The rows of M fall into several groups, which share some directions, and each row is roughly a mix of its group's hidden directions.
M, 101 rows:
2; 34; -9; -12; 3; 1; 5; -4; 13; -12
2; -5; -8; -10; 18; -16; -18; 4; 26; 0
21; -4; 22; 9; -4; -12; -9; -11; -20; 1
28; 10; -21; 7; -10; -5; 15; 8; 0; -1
21; -12; -15; 15; 5; -4; -5; -12; 2; 22
2; -16; 9; 7; 7; -19; -19; -4; -7; 24
7; -11; 3; -27; 13; -2; 0; 24; 9; 4
-6; -1; 8; 16; 8; -28; -10; -7; 4; 20
-8; 1; 10; -24; -18; -16; -9; -7; -18; 0
-2; -20; 25; -5; 11; -3; -15; 10; 9; -14
-1; -1; -10; -16; -15; -4; 30; -11; 2; 10
13; 1; -12; -1; -21; 8; 21; -17; -8; -14
-18; 4; -23; -26; -2; -2; 6; 0; 13; 4
-5; 13; 1; -21; -13; -22; 9; -5; 13; 14
-10; 14; 13; 6; -5; 13; 15; -21; -17; 12
-1; -20; 6; -6; 0; 2; 20; -8; 27; 11
8; -29; 14; 6; 9; 13; 7; -11; 4; 13
-12; 6; -4; -6; 10; -1; -27; 16; 10; 18
1; -11; 4; 5; 3; -24; -16; -6; -12; 25
4; 28; -20; 2; 0; -3; -12; 20; -2; 2
-17; -13; 5; -17; -7; -11; 4; -1; 2; 28
-14; 10; 4; 14; -2; -15; 1; 3; 8; 31
-2; -29; -7; 7; -21; -10; 13; 5; 9; 1
21; -2; -16; 1; -13; -4; 8; 8; -7; 26
-6; -9; 2; -19; 10; 23; -16; 8; 5; -17
2; -11; 26; 22; 11; 10; -12; 2; -8; 8
-10; -6; 19; -6; -5; 5; 9; -3; -3; 33
-10; 26; 1; 18; 11; -9; -12; 5; 6; -16
19; -12; 9; 14; -3; 2; 18; -13; -3; -21
-10; 17; -1; 16; 4; 1; -2; -17; -13; 25
-17; 17; -16; -20; 1; -16; -8; 2; 3; 14
8; 28; 18; 11; 4; 4; 1; -13; -15; 4
-19; -15; -18; -15; 2; -19; -6; 12; 6; 6
-3; 20; -7; -14; 9; -29; -12; 9; 2; 0
-18; -13; -15; -4; -6; 9; 13; -6; 0; 27
-1; -12; 23; 8; 17; -3; -20; 7; 9; -13
8; -8; -9; -10; 8; -14; -13; 15; 8; 27
13; -1; -18; -23; -4; 15; -8; 9; -14; -12
-14; -25; -20; 10; -7; 8; 8; -14; 3; 7
-13; -10; 6; -9; -2; 17; 12; -2; -6; 30
16; 2; -23; -18; -2; 7; 5; 14; 19; 2
6; 19; 2; -8; 12; 24; -7; -18; -5; -14
-22; -10; -8; -2; 4; -4; -8; 7; 4; 31
-1; -24; -9; 13; -17; -7; 7; 4; 18; -15
-4; 26; 13; 3; 11; 9; 5; -14; -21; -6
-15; -10; 5; -9; -12; -15; 11; 6; 9; 27
22; -12; 1; 17; -12; -11; 6; 4; -23; -3
1; -19; -22; -1; 8; 3; 4; 6; 11; 26
-13; 16; -15; -20; 14; 7; 3; 9; -11; 16
4; -22; 18; 3; -4; 15; -2; -16; -17; 12
-11; 25; 12; 2; -14; -4; 1; -8; -12; 22
4; -26; -6; -6; 15; 0; -7; 19; 19; 0
-4; 1; -15; -2; -8; 24; 27; 4; -3; 10
0; 15; -7; 3; 3; -5; 19; -4; 23; -24
14; -29; -12; -3; 2; 8; 9; -3; 8; -19
-5; 11; -6; -10; -1; 25; 8; 9; 14; -23
1; 21; -18; -9; -12; 9; 23; 6; 8; -7
6; -2; -19; -1; 17; 19; 20; 12; 12; -2
9; -27; 15; 4; 4; -11; 3; -21; -7; -7
-17; -20; -14; -9; 6; 3; 2; 12; 10; 23
1; 2; -1; 1; -5; -5; -17; 0; -36; 8
-17; -25; 8; 4; 11; -7; -22; 5; 6; 4
5; 26; -8; -22; -3; -7; 6; 13; -8; 13
22; -17; -8; -12; 8; 5; 10; 17; 17; 0
9; -15; -6; 12; -9; 15; 2; -12; 8; -27
5; 14; -5; 0; -5; 19; 13; 3; 0; -31
-18; 9; -11; -3; -14; -17; -15; 20; 10; 1
14; 1; -15; -9; -1; 12; 21; 12; 10; -22
-12; -14; -19; 3; 6; 30; 8; 7; -3; -2
17; 18; -1; 2; 0; -4; -7; -13; 7; -29
18; -2; -2; 11; -13; 5; -1; 3; -33; 8
3; -25; -6; 8; -25; -4; 17; -2; 10; -3
-12; 0; -13; -14; -7; 8; 22; 6; -6; 24
-9; 18; 21; -10; 2; 11; 5; -11; 15; 17
-20; -8; 5; 2; -2; -7; -12; -3; -1; 33
0; 32; 2; -1; 3; -17; 2; 11; 17; -2
-8; -19; -16; 8; 3; 31; 8; 2; 0; -6
0; -23; -7; -2; 19; 14; 9; 11; 16; 11
-1; -3; -11; -13; -12; 3; 0; 10; -5; 35
6; 28; 11; -7; 17; -6; -11; 1; -15; 8
-22; 6; -12; -18; 10; -11; -3; 14; 8; 15
16; -1; -7; 16; -7; -12; -14; 0; 9; -28
-12; -18; -1; -16; 22; 16; 10; 9; 4; 10
1; -23; 12; 6; 4; 6; -4; -4; 7; -30
19; -5; -15; -17; -11; 15; 1; 6; -22; -6
18; 27; -11; 4; -13; 1; 13; -4; -6; -14
-15; -30; -3; 3; 16; 4; -9; 2; 9; 14
-3; -14; 12; 12; 11; -17; -20; -1; 3; 21
-3; -15; 11; 2; 19; -14; -12; -6; 25; -4
-8; 8; 6; -7; -32; -3; 8; -3; -4; -21
-10; -6; 16; -8; -1; 6; 6; -3; -9; 34
3; -1; 0; 12; -1; -26; -8; -5; -13; 26
-7; -13; 2; -9; -13; 5; 18; -3; -9; 29
17; 5; 26; -8; 5; -14; -17; -4; -12; -6
24; -2; -14; 0; -4; 14; 14; 15; 18; -4
6; 1; 22; -5; 5; 13; 13; -19; -18; -14
-3; 12; -1; 4; -17; -20; -18; 10; 5; -22
9; -21; 1; -11; 12; 2; -2; 18; 16; -20
0; 1; 13; -10; -15; -26; 7; -2; 1; 22
19; -16; -1; 2; 9; 15; -10; 16; 22; 0
13; -14; -7; -15; -4; 3; -16; 2; -28; 7
One row of each group comes first, with its name. Which group is each row after those in?
6; 4; -27; 3; 5; 0; -4; 8; 1; -30 -> R
10; 15; 12; -9; -14; 14; 26; -2; -5; -10 -> Y
-15; -2; 7; -13; 9; 22; -5; 4; 18; -20 -> H

-5; -5; 15; 1; 0; 14; 10; 2; -15; 31 -> R
11; -17; 4; 22; -11; -19; -5; 5; 8; -17 -> R
22; 21; -13; -8; 6; -5; 5; 7; -3; 22 -> Y
-17; 9; 15; 21; -9; -5; 10; -8; -14; 16 -> H
-4; 8; 12; -9; 11; 13; 0; -2; -22; 27 -> R
-5; -27; 3; 6; 15; 15; 5; 5; 15; -14 -> Y
7; -14; -30; -18; -9; -1; 12; 4; 2; 3 -> Y
16; -25; 10; 1; 8; -3; 3; -15; 5; -21 -> H
7; 1; -24; -16; -7; -21; -3; -3; -1; -20 -> R
